In the rows, 128 means zero.
One turn moves every row onto another: examples first, then more rows asked
tukef: [167 143 123 135  92 120 124 113 152 139 126 102 137 184 130 140 125]
papar: [140 139 108 131 134 152 156 131 119 132 103 146 163 103 106 121 125]
biguv: [148 136 127 122 131 127 130 139 117 168 152 127 124 146 167 124 115]
Big: [153 127 111  86 134 150 158 120 114 167 137 131 153 143  86 127 132]
gutud: [159 141 131  92 134 108 166 147 142 139 133 139 149 149  86  99 127]
Tebu: [143 143 130 120 114 121 153 142 155 103 122  99 132 162  95  87 138]
bava: [170 139 120 131 101  87 116 127 127 145 116 131 126 169 121 149 121]
malet: [141 134 110 129 136 144 112 105 120 135  98 144 131 112 111 144 138]
kene: [167 147 129 118 122  96 129 131 116 175 135 140 132 146 137 142 116]
kun: [162 141 120 148  96 117 109 113 144 141 107 116 136 171 129 147 138]
bigu: [133 150 132 108 138 125 164 157 130 131 143 113 133 142 109  76 140]
vemig: [150 140 121 131 128 134 122 139 111 171 144 129 131 144 168 125 129]
lunu: [141 124 100 126 137 140 108 119 104 123 103 146 118 116 121 138 134]
gik: [133 158 126 139 106 134 125 124 142 159 127  98 137 185 125 133 155]
Lage: [154 138 127 145  98 117 115 112 155 134 111 110 130 178 127 144 132]
gavep: [151 120 107 127 134 148 113 104 122 122 105 143 125 110 127 140 122]
Pagog: [128 143 113 132 115 136 124 148 117 151 146 102 120 182 150 117 143]
riluv: [136 133 111 127 141 150 115 108 116 138 103 143 130 109 119 140 140]
vifa: [130 110  91  99 125 157 140 139 106 130 129 115 129 173  90 115 147]
bil: [158 110  92  88 119 128 144 136 100 133 127 131 133 165  78 127 128]
rusi: [154 130 130  92 138 129 169 151 143 130 146 131 142 147 111  85 117]
tupom: [149 131 131 110 119 131 158 134 168 108 122 117 146 168  91  94 132]
sipi: [121 147 129 148 114 141 119 123 145 151 119 103 129 175 135 134 154]
Vusa: [142 119 101 135 126 160 151 137 119 104 108 136 151 113 123 112 114]
Pemo: [151 121 100 136 118 147 147 128 124 100  98 140 154 118 110 119 109]
fude: [155 142 123 119 122 135 136 136 123 167 159 113 130 159 164 119 118]
lasul: [169 149 137 102 122 101 165 139 144 127 131 122 141 138  95  93 118]
nemus: [140 131  94 131 126 134 146 146 101 113  97 149 149 118  98 121 126]
Kize: [132 149 137 117 127 137 162 142 153 120 134  99 138 150 107  80 142]
meb: [165 157 124 114 119 104 134 134 115 182 147 127 138 159 134 136 124]
Pobas: [179 138 117 135 101  96 111 123 124 150 116 134 133 160 131 148 122]
Voki: [127 142 131 108 133 140 162 146 157 127 128 115 146 164  91  89 151]
negiv: [156 152 130 112 115 100 157 141 147 116 117 114 139 154  79  96 136]
vali: [130 130 124 100 138 134 161 162 135 122 140 123 133 161 106  79 138]
Vovan: [140 128 110 102 122 161 151 109 134 150 120 115 154 161  74 129 148]
bav: [119 138 121 137 128 140 120 146 119 155 140 112 117 166 159 120 144]
lela: [133 144 119 153 108 140 108 123 139 147 113 106 132 173 140 134 156]
fol: [157 131 123 100 119 105 155 149 148 112 121 130 140 168  79  98 129]
keko: [129 138 118 144 123 148 114 138 121 157 133 113 125 162 164 122 147]
Dipa: [137 124 100 131 133 143 106 115 111 118  98 142 118 121 117 139 138]
lik: [137 140 110 138 124 154 152 125 129 123  92 137 164 113  96 125 131]
Lav: [143 120 108 131 135 156 111 105 124 120 106 137 125 113 130 136 127]
ves: [125 131  94 137 126 148 143 146 105 110  95 140 149 123 100 116 136]
mab: [169 103 103  98 109 154 148 108 138 121 126 117 144 163  93 128 113]
Noki: [171 142 120 125 119 105 119 134 109 172 133 142 134 144 147 138 121]
pob: [172 143 113 123  98  90 122 136 119 147 131 122 127 179 123 139 120]
Vaka: [158 142 130 100 132 109 164 156 130 125 145 121 132 137 111  80 118]
Tuku: [153 102 105  93 128 172 154 122 125 135 146 116 141 153 117 112 116]

gutud turns into fol
vemig turns into Noki
Now these:
malet turns into Dipa
Lage turns into sipi
Vovan turns into vifa
ves turns into Vusa
lasul turns into negiv
meb turns into pob

One turn moves every row onto another: examples first, then more rows asked
Biz: [107 144 146 133 141 130 145 121 116 142 163 113 121 116 152 145 144 134
  99  93 155]
Gana: [109 118  88 130 134 138 132 101 137  96 118 145 163 116 125 115 113 142
 127 139 149]
Liv: [132 136 134 120 100 128 107 146 150 164 126 137 119 120 139 144  98 119
 110 139 141]
netu: [135 118 127 111 123 143 104 116 119 121 117 133 125 146 154  89 153 167
 137 120 115]
Timar: [129 100 105 114 117 107 127  91 109 127 154 124 149 144 101 123 112 116
 131 108 125]
Niset: [131 148 134 131 140 136 160 109 137 133 142 135 161 155 139 162 126 125
 124 166 148]
fupad: [ 74 135 115 137 139 121 109 129 125 111 101 123 136 102 130 137 132 148
 102 136 115]
Lak: [122 134 144 142 102 107 113 151 160 152 106 134 121 131 152 133 133 116
 105 117 116]
sov: [126 130 151 117 138 132 138 119 129 129 145 127 146 122 153 124 135 137
 114  80 178]
kamab: [120 106 118  97 123 118 106 116  91 151 141 120 145 126  98 131 107 125
 126 123 129]
lazu: [137 143 125 102 103 107 152 150 128 106 132 134 133 120 114 147 128 151
 171 135 135]
Bib: [115 152 156 115 138 132 137 133 128 143 126 119 157 144 140 176 123 136
 121 164 140]
mig: [104 137 155 116 133 120 139 121 130 123 158 113 135 125 157 140 133 144
 111  79 159]
Voke: [130 130 127 148  97 104 135 121 174 125 125 145 129 150 153 126 125 113
 117 110 117]
Tidor: [138 124 106 123 124 152 124  98 114 128 143 136 110 143 144  98 153 157
 133 134 110]
Mef: [140 130 113 126  93 124 134 121 167 140 149 147 130 136 143 137  92 111
 122 131 143]
Fiz: [136 141 150 143 141 120 157 116 145 118 117 135 170 165 146 144 148 127
 125 146 139]
mep: [118 103 123 129 124  90 124 104 114 118 126 118 144 150 111 114 139 116
 126  96 101]
beted: [120 148 168 126 139 116 133 136 137 131 101 123 168 157 145 156 145 134
 119 145 138]
lofim: [115 126 132  95 116 137  96 125 117 125 127 118 116 136 151 111 133 177
 137 130 113]
rubi: [156 139 128 114 113 116 147 162 115 121 109 139 131 108 112 137 141 144
 164 141 143]
Lugef: [ 98 131  94 131 141 150 113 118 113 126 116 135 141  94 118 135 113 142
 107 157 137]
nadiv: [131 134 140 132 145 143 144 117 117 144 151 127 131 112 145 125 146 129
 104  96 172]
rak: [ 84 124 111 138 135 115 123 109 145  80 106 132 158 126 132 119 127 149
 123 118 122]
vekab: [113 128 110 110 118 146 114 107 111 133 154 120 102 140 147 120 133 175
 131 145 104]
kad: [143 146 123 135 121 108 153 155 115 123 111 135 118 111 116 138 166 135
 151 137 120]
mam: [114 109 137 118 130 102  95 128  92 146 112 109 141 129 106 126 135 123
 115 110 106]
kag: [132 149 116 131 109 100 163 145 125 106 133 130 117 119 113 149 147 145
 161 134 116]

mam turns into kamab
Lak turns into Liv
mig turns into Biz
Now these:
beted turns into Bib
fupad turns into Lugef
lazu turns into kag
vekab turns into Tidor

